0: [-42 -17  24  48  22  27  -7  17  29  18 -11 -22 -34  38  14  45  29 -35 -26 -51  21  35   9 -62  43 -35  19]
1: [ -2 -18  55  66  -8  41  22  24  63  20 -23 -38   7  58  32  10  18 -65 -19 -47  49  63  -3   9  13 -32  24]
2: [  7  21 -62 -56 -15 -41 -14   7 -77  -2  36  58  -6 -81 -70  11 -18  55   5  88  -9 -45  -8  54 -21  48 -27]
3: [ -26  -38   88   61    2   69    2  -19  100   45  -36 -106  -15   46   33   11   26  -81  -26  -72   42   74   34  -56   34 -100   61]
4: [  8  -4  31  -2   1   9  15 -17   5   7  -7 -40 -16   6  12 -13 -24   3   3 -31 -13   3 -12 -24 -36  12   3]
5: [-24 -32  93  58  -4  38  46 -53  86  24   8 -74  -9  19  70 -24   7 -68 -56 -84  22  84  20 -94  37 -71  64]
6: [-13  -9  22  20  -1 -18  -5  -3  42 -14 -28 -24  25  19   2  30  40 -17  10 -12  13  -7  11 -14 -19 -33   4]
7: [-24 -30  74  59 -16  14  12  19  63   5 -38 -59  11  54  25 -15  25 -34   9 -51  13  30  -6 -35  -9 -16  13]
8: [  25   28 -113  -45    8  -31  -24   10  -81  -24   53  108    7  -57  -24  -10  -28   80   43   98  -16  -41    0   58  -13   72  -76]
9: [  1 -18   0 -10 -21 -37 -38  -2 -16  -5 -12   3 -10   0 -33   5   5   3 -16  19  11   3  -4  12  18  32 -10]
10: [ 37   7 -80 -62 -17 -45 -22  14 -94 -16   0  31  30 -97 -53 -15 -60  64   0  72 -40 -72  -6  40 -36  98 -64]
11: [ -1   4  31  64  28 -15 -17  25  51  -5 -24 -30  13  78  15  -3  41 -34   9 -63  34  35 -32   6  20 -31  28]
12: [ 28   4  -4 -67 -24 -46  38 -16 -60 -11  33  50   6 -50 -19  40 -15  30 -15  39 -21 -39   9  29 -22  82  -8]
13: [ 30  31  -5 -39   2  10 -26  -9 -33  14 -10  -9 -29 -39 -10 -21 -14   8  36  28 -27 -43  15 -10  19 -17   0]
14: [ 21  25 -78 -50 -17 -45  -6  -8 -70 -36  26  55  34 -73 -47  -3 -30  72  30  89 -14 -55  -9  60 -61  57 -66]
15: [-40 -26  -3  34  47  34 -28  14  -3  19  20  12  -7 -23  11 -21   6  10 -24 -19  27  37   0 -56  36 -21  12]
16: [  21   18  -75  -62  -43  -22    1  -37  -96   -6   36   79  -13 -104  -37  -48  -71   75   13  108  -69  -70    7   -2  -31   52  -83]
17: [ 13   9  -4 -60 -11  -4  40 -39 -45 -21  10 -13  -7  -8   7  -3 -18  29  -1  11   8 -13  22  24 -20   6  40]
18: [ 44  32 -93 -34 -30 -56  15   3 -79 -12  14  59  14 -66 -67  10 -52  49  34 107 -75 -90 -17  62 -48  91 -69]
19: [-12 -13  -8  30  -3  22 -15  25  17   8 -39   6  -3  27 -19  25  34 -34 -13 -23  24  -5  -2  17  49 -34 -12]
20: [ -41   -7   50   61   28   18   62   -5   83   20   -5  -46    2   91   56   -1   58  -59  -13 -117   29  114    2  -45   39  -99   83]
21: [  4  -3 -40 -24  -1 -19 -55  24 -68 -29  -8  32  28 -24 -43 -29   9  43  11  37  10 -54 -16  49 -24  57 -48]
22: [ -6 -47 122  55 -14  23  44  -4 105  15 -30 -84  14  72  68   7  38 -92 -20 -88   1  94  22 -61  24 -48  69]
23: [-38  -5  69  57  13  21  33   4  71  20 -21 -35 -42  67  63   2  44 -85 -53 -98  21  80  10 -93  69 -97  77]
24: [-20   8  35  24  24   5  23   9  47  -3  16 -14 -14  59  53   6  52 -65  -1 -49  44  72   9 -17  37 -63  71]
25: [ -46  -22   59   53   28   52   18  -26   89    8  -17  -67  -23   71   40   13   47  -46  -24  -81   35   68    5  -68   18 -107   72]
26: [  3  -8  10 -37 -25  -9  -6 -24 -32  27   7 -15 -28 -15 -29  15 -18   1 -17  23  18 -16   3  31  -7  21 -11]
27: [-42 -22 -13  61  47  57 -50 -10  37  10 -26 -62   7  32   3  16  21 -13 -32 -72  35  41  13 -28  29 -62  25]
28: [-22 -10  39  47   9  16  31  -1  65 -10  -6 -18  16  20  37 -11  32 -22 -16 -87 -13  45   6 -68   9 -41  21]
29: [ 16  -7  64  -3  11  19   0 -10  27  16 -26 -39 -50  68  29  21  38 -57 -39 -91  11   3   8   4  50 -32  58]

[ -6  -1   2  15   2   3 -20  19 -11 -14  16  20   1 -24   8 -20 -16   1  10  49  -3 -14 -13 -10 -21  47 -23] --> 9 26 4
[ 10  23 -41 -28 -14 -32 -49  22 -60  -1 -28  37  -7 -27 -45  -2   5  32  44  76 -36 -78   7  18   5   5 -50] --> 21 13 2
[-11 -32  67  21  -2  34  33 -32  48  16  -4 -86 -24  34  30 -30 -12 -35   2 -32  -1  56 -21 -54   5 -46  53] --> 7 28 5
[ 13  13 -17 -42 -29 -51  24  21 -52   5  16  56  -6 -28 -15 -11 -37  44   2  35 -29 -61 -31  19 -44  67 -71] --> 12 21 14
[-17  -8  32  46   4  36   0 -12  45 -12 -16 -19   1  41  38   2  29 -17 -29 -69  26  36   6 -55  -4 -57 -14] --> 28 0 7
[  6 -15  22  28 -27 -10  -5  -3  26 -16   6 -16  27  -1  21 -25   8 -40  -3   1  19  19  21   1 -11   4   2] --> 6 4 9
[ 21  -8  55 -20 -14   5  10 -39  23  10 -11 -70  -9  12  16 -39  -2  -9   7 -20 -11   9  -3 -17 -17 -23  38] --> 4 6 7
[ 24 -13  -2 -14 -27 -30 -35  18 -20   1  -6  31  25 -39 -38 -10 -26  11  21  63 -42 -35 -29  15 -59  77 -52] --> 21 9 12
[  9  35 -72 -17  14 -64 -65  56 -49 -34 -12  86  12  37 -51  66  11  39  30  63  12 -85 -32 106  -7  71 -65] --> 21 8 2
[ -1  -7  11 -10  29  16   5  13  27  24  -3 -12   7   5  -2  -4  14 -22   5 -48 -28   5   2 -34   7  -5  37] --> 4 6 28
[  2  -4 -15  17   9  -4  10  17   7  13   2  -3   5  35  13  30 -28 -11  -2 -14 -12  44  -7   6  48  10  16] --> 19 9 4
[-25 -13  76  55 -13  -3  11  16  68   2 -29 -47  -1  40  41   6  12 -52   3 -42   4  44 -15 -32   7 -44  34] --> 7 1 28
[  31   27 -121  -62   14    1  -23   17  -95   -5   45   82    6  -66  -48  -20  -49   77   44   98  -29  -47   -2   48  -22   78  -40] --> 8 14 2
